Each path below is one point turned by a fixed rotation once a step. After each direction that follows a path, write how fast that rotation turns it, in deg/step (0 if it stays still).
Each turn is a multiple of 5 degrees from 10 to 175, or 0.
Each row of a path follows its step; steps can be skipped.
path 1
step 0: 10 0 14 -11 5 14 23 -11 18 2 -4 -7 -30 -3 -26 -25 1 10 26 -1 0 -28 -25 5
 -12 -9 22 -5 -10 -5 24 -6 -3 30 -3 -30 -15 9 40 6 -19 20 9 7 -8 -29 -5
 -8 5 24 15 11 11 -4 -35 0 14 -22 -10 -39 -29 -5
step 10: 33 3 0 18 -12 -5 -14 14 -1 5 20 1 1 18 -12 -9 -22 8 -4 -8 -16 -24 7 -26
 18 11 4 -25 -10 5 25 -17 -12 9 0 -13 5 45 7 -17 -4 -24 5 -11 3 -22 -9
 15 -19 18 -30 -24 22 -4 17 28 -12 26 -3 24 -41 7
step 14: -13 15 6 -13 -10 43 4 -41 30 5 12 15 19 4 -13 -7 -8 2 -16 10 -6 -2 9 -5
 -33 0 -7 -20 2 30 32 2 -2 -3 -2 -6 28 -2 21 -10 -15 5 -46 -18 -17 0 -11
 2 6 0 11 -28 39 -15 -3 -2 2 17 -1 23 0 -10
step 17: -23 7 7 -28 21 -3 18 21 4 8 -6 17 -22 -7 -4 -5 26 -19 -5 -30 -2 13 28 8
 -11 -12 7 12 -2 -6 6 -10 10 13 4 -3 -22 0 5 -11 26 14 43 5 -11 0 -7 -33
 -14 36 -4 -19 -28 -33 1 20 -41 -5 4 -3 18 10
step 27: -10 6 7 -43 9 5 -6 -1 22 -40 -11 32 14 -2 4 0 -17 16 30 9 -7 -40 0 12
 -17 7 -12 2 -4 9 -5 -2 1 5 -2 -2 -28 45 8 -5 0 -33 -4 24 -19 -15 18 -5
 -12 19 22 -17 17 29 -22 0 -18 -21 6 5 0 -11
step 28: 22 -5 -1 -6 10 7 1 -12 -6 -12 -4 -18 -6 -12 3 43 -16 -12 -27 -6 -4 0 15
 -15 15 -5 -25 -12 -5 1 13 -11 22 -28 41 -8 35 -6 0 3 20 3 12 -51 -7 -9
 7 -1 -22 7 36 7 -6 11 -17 14 -24 -2 11 -11 -24 -22
step 32: 40 14 -14 20 8 -15 -9 -3 14 -15 -4 -4 -6 -8 -33 27 -3 11 -6 21 -10 15 0
 -2 -7 5 -33 -5 21 -6 -2 -10 17 3 -4 -25 -28 -19 -8 0 -38 2 -21 -15 23 3
 3 -36 17 31 32 11 31 -14 -9 -12 4 -7 -6 -8 -8 0
step 35: -13 14 6 -7 13 32 9 11 17 22 -5 -19 -19 11 19 -19 19 -15 -8 2 -25 -20 31
 -17 3 20 10 3 -13 12 -15 -29 3 3 -13 5 25 6 35 3 -22 11 -8 22 11 25 3
 12 -8 5 3 29 -34 -9 44 -3 18 -13 18 2 -12 11
step 36: -35 5 3 9 -6 -10 -30 12 10 -31 10 11 -6 -8 11 4 -4 16 10 20 -35 15 3 6 9
 18 -19 -18 10 -12 2 8 -7 12 -29 -22 -1 -5 -6 -40 9 -41 22 6 5 27 -7 -9
 -8 26 -19 -12 26 -9 14 32 12 -16 -8 -27 -8 -3
-4 -2 -3 2 1 1 5 -3 3 3 -1 -1 5 -1 -2 0 0 2 8 -6 5 -1 7 -3 -2 0 -5 -3 5
 0 2 -6 0 5 1 -9 -1 -4 2 1 6 10 5 -4 4 5 5 -1 2 9 5 -3 0 5 -6 -7 3 1 -6
 7 7 0 | 25
4 2 -7 1 -5 -1 0 -2 -1 -2 3 -6 8 -7 -1 1 5 3 -3 -1 -3 4 0 -1 -1 7 -5 5 1
 9 2 -6 0 3 0 0 1 -2 -1 0 -7 -5 -2 10 -1 -6 1 2 0 5 -9 2 9 4 -7 5 -1 1
 -3 3 7 4 | 65
-3 -3 -3 -4 -1 -2 6 1 -1 -1 10 2 -4 0 3 -4 -2 1 8 -2 -2 -2 3 2 -4 9 2 4
 2 -7 -7 -1 7 -9 -3 4 -6 3 8 4 2 6 2 1 -1 -9 0 4 4 -1 3 -1 3 -3 2 7 0 -3
 3 2 6 5 | 175
-3 -1 -1 -2 1 -3 -2 4 6 1 5 -7 8 3 -4 2 0 -6 3 -1 -3 -10 0 7 -2 1 5 0 3
 -3 1 3 -10 1 -6 -2 4 8 2 2 -4 -1 -5 3 -2 5 2 4 -2 -1 0 -6 2 0 2 -2 -12
 3 -8 3 0 5 | 170
6 11 1 2 0 -8 -1 5 6 3 2 -7 -1 1 1 2 0 6 0 -1 -2 -1 -5 -5 -2 4 3 1 2 -12
 3 -1 -1 5 -4 -4 3 -3 3 0 1 -6 5 0 6 0 1 -3 -4 -5 5 11 0 -4 0 2 10 0 -3
 2 2 2 | 110
9 -8 -2 0 2 -2 5 -2 11 -2 0 1 2 -3 3 -3 -2 0 -3 0 1 3 8 -2 8 0 0 -3 -1
 -2 4 -1 -4 -1 -8 -2 3 2 -3 8 1 1 -10 2 -8 -1 7 -8 5 -4 2 2 0 -2 -1 -1 4
 -6 2 -7 3 -1 | 155
3 0 2 -3 -3 -2 -1 7 -2 1 5 1 -8 -1 9 9 -2 -3 3 -1 -5 -1 -8 -6 -1 -3 -1
 -8 2 5 3 -3 1 2 -2 -4 0 6 2 4 8 6 2 0 -7 7 2 3 -3 0 -7 4 4 8 -6 3 -2 -5
 3 0 -3 2 | 40
path 2
step 3: 4 9 15 -14 -29 9 7 12 12 18 -10 -10 -4 14 -13 -9 -18 -23 2 -12 16 1 -55
 18 -7 16 -3 9 2 12 24 -27 -2 -23 7 30 -4 14 17 4 -18 -4 15 3 46 10 -10
 -8 -7 17 6 1 8 10 -12 4 -24 -9 -26 5 6 2
step 4: -9 -11 -24 -17 -24 19 15 -11 -7 -44 -18 17 -42 -16 1 -3 1 -8 12 7 21 15
 -7 -12 -19 3 -3 -24 12 -12 26 -5 -6 14 -4 10 24 0 1 36 -3 11 10 5 34 -9
 3 -16 4 14 2 -12 -18 11 -18 -15 2 3 -6 -8 4 -17
step 9: -23 29 11 3 -21 9 -16 2 40 6 -17 -14 -27 -37 -26 -2 -4 17 0 1 8 -20 4
 -12 2 4 -12 -28 5 9 -3 -22 6 12 -11 -16 4 -11 20 9 -7 -3 2 -12 13 -2 17
 4 -17 2 14 24 -4 -6 -12 -12 15 -29 27 28 5 28
step 18: -4 12 11 -5 9 -20 -25 -5 -15 24 4 -15 14 13 -1 -33 12 20 -28 16 -26 17
 -24 5 17 -17 -13 3 5 13 25 -4 -3 6 -13 -7 2 3 -1 -10 31 -7 2 6 -5 22 1
 -44 33 -4 6 -3 -17 2 19 16 -7 -15 -20 6 28 -15
step 27: -7 -11 -20 25 -2 -5 -17 26 -24 -26 6 22 -38 -31 9 14 5 13 -9 20 -13 -1
 25 13 0 8 -16 -20 3 20 22 11 -5 22 -11 -8 9 8 32 0 9 10 22 -7 20 -14
 -13 16 -24 15 -9 16 0 13 -9 16 5 -1 -1 -27 -16 -2
step 35: -8 -18 11 -11 -10 16 -20 2 27 -3 -16 28 -8 -17 12 -13 -21 -16 16 -10 2
 37 -15 5 -19 6 9 4 28 -14 8 -9 21 3 -16 -6 18 7 8 12 -9 2 0 -2 18 -28
 16 -6 7 18 -34 -11 17 25 13 6 21 10 37 -10 -2 17
step 36: 0 3 -2 -6 -11 12 -19 -4 3 -2 -26 13 18 -22 41 7 5 -13 2 -9 -12 -6 -16 2
 6 -17 -11 21 -7 10 -15 -24 21 -16 1 0 27 -3 11 -3 11 11 12 -16 0 -21 17
 -20 28 22 16 -17 -9 -5 10 -54 -1 -18 -8 -2 23 -2
step 38: -11 25 16 -16 -13 -8 0 22 10 -21 -12 23 -16 8 0 2 -2 -2 11 19 7 28 -23
 -3 2 -6 -4 -14 1 21 27 -1 -33 40 11 -21 15 25 11 28 -1 5 9 1 23 -28 0
 -33 7 -6 0 12 8 3 -5 28 -5 -12 3 -21 -5 -15
step 39: -36 -2 9 -6 -12 2 1 2 23 -42 -1 2 -6 -13 15 -28 1 -15 27 24 -18 -11 -3
 -6 3 8 -9 -1 -6 -9 1 -3 -9 -19 20 -14 2 -5 30 13 12 6 23 -10 -14 -38 -7
 -5 -11 49 12 14 -18 -22 -12 4 -14 2 0 0 -2 24
-1 5 -4 1 -10 -2 -1 -7 2 -6 1 -3 -4 4 -1 2 1 1 -1 2 -3 9 -2 2 2 4 3 1 -5
 -4 -1 7 -1 3 5 1 -3 -5 -3 4 5 10 1 -5 -4 1 8 3 9 -2 5 0 6 -2 4 7 -7 -1
 -5 -1 4 -3 | 55
1 8 -6 4 0 5 0 -5 1 0 4 1 1 2 -7 2 6 -2 4 6 -2 1 -8 6 -5 2 1 -1 3 6 -5
 -1 4 1 -1 1 7 -5 -1 -9 -7 -1 3 3 -4 5 -4 -8 3 1 3 6 1 2 -6 1 4 7 -2 -6
 1 -2 | 95
4 -2 -3 0 -4 -2 -12 4 7 -1 -6 -5 -5 0 1 -5 7 -5 2 -1 -6 -4 -3 -4 -2 -2 3
 1 -1 -1 -5 2 -8 -1 -1 3 0 5 -6 1 -3 -2 -4 2 -9 6 -4 3 -4 -5 -1 8 -8 -1
 -3 5 -3 -3 3 5 0 0 | 35
-1 7 3 7 -3 2 -1 -2 -1 6 3 3 0 0 3 -8 4 -3 2 -1 2 -6 8 4 1 -6 -1 -8 8 -1
 1 -3 -6 -3 -7 1 -12 -5 -7 0 6 -3 3 -4 0 4 4 1 -2 -4 3 -5 0 2 -3 5 1 4 0
 -3 4 -4 | 10
0 -4 3 2 6 5 0 -7 -3 -3 -1 0 -6 5 9 -2 -4 0 9 0 -4 0 4 0 2 0 -4 0 -6 -4
 2 0 0 2 -1 -1 3 0 -7 -5 9 3 3 -3 5 3 -13 2 3 2 6 9 -1 -1 0 -8 0 -2 5 -4
 2 -3 | 125
0 -3 6 -3 1 3 0 -2 4 0 -2 -4 4 5 5 -6 -1 -3 9 7 5 1 -1 -2 -1 8 3 6 -2 -5
 7 0 9 -3 -6 5 -4 -5 -1 -1 -4 1 0 4 -6 -1 -1 4 -6 -2 -2 -3 4 0 0 4 -7 10
 0 1 -9 0 | 160
-7 4 2 -3 -4 -4 3 -5 0 3 8 -2 -3 0 -1 -1 6 -1 1 3 7 -1 6 -2 13 -1 -4 2
 -4 -5 -4 -3 7 1 11 4 0 4 -1 0 4 -3 -1 3 -1 4 -4 -6 -3 -4 -6 5 2 0 -5 5
 5 -1 1 4 1 7 | 35
-6 5 -4 -3 6 -1 -5 7 3 0 -7 2 -3 -1 6 6 -3 6 0 0 1 1 -5 2 6 6 0 8 5 -7
 -2 1 -8 -2 3 3 1 2 4 -4 6 1 5 -3 -1 5 -1 -1 -3 -6 2 -8 1 0 -2 3 10 7 3
 -4 -3 -5 | 130
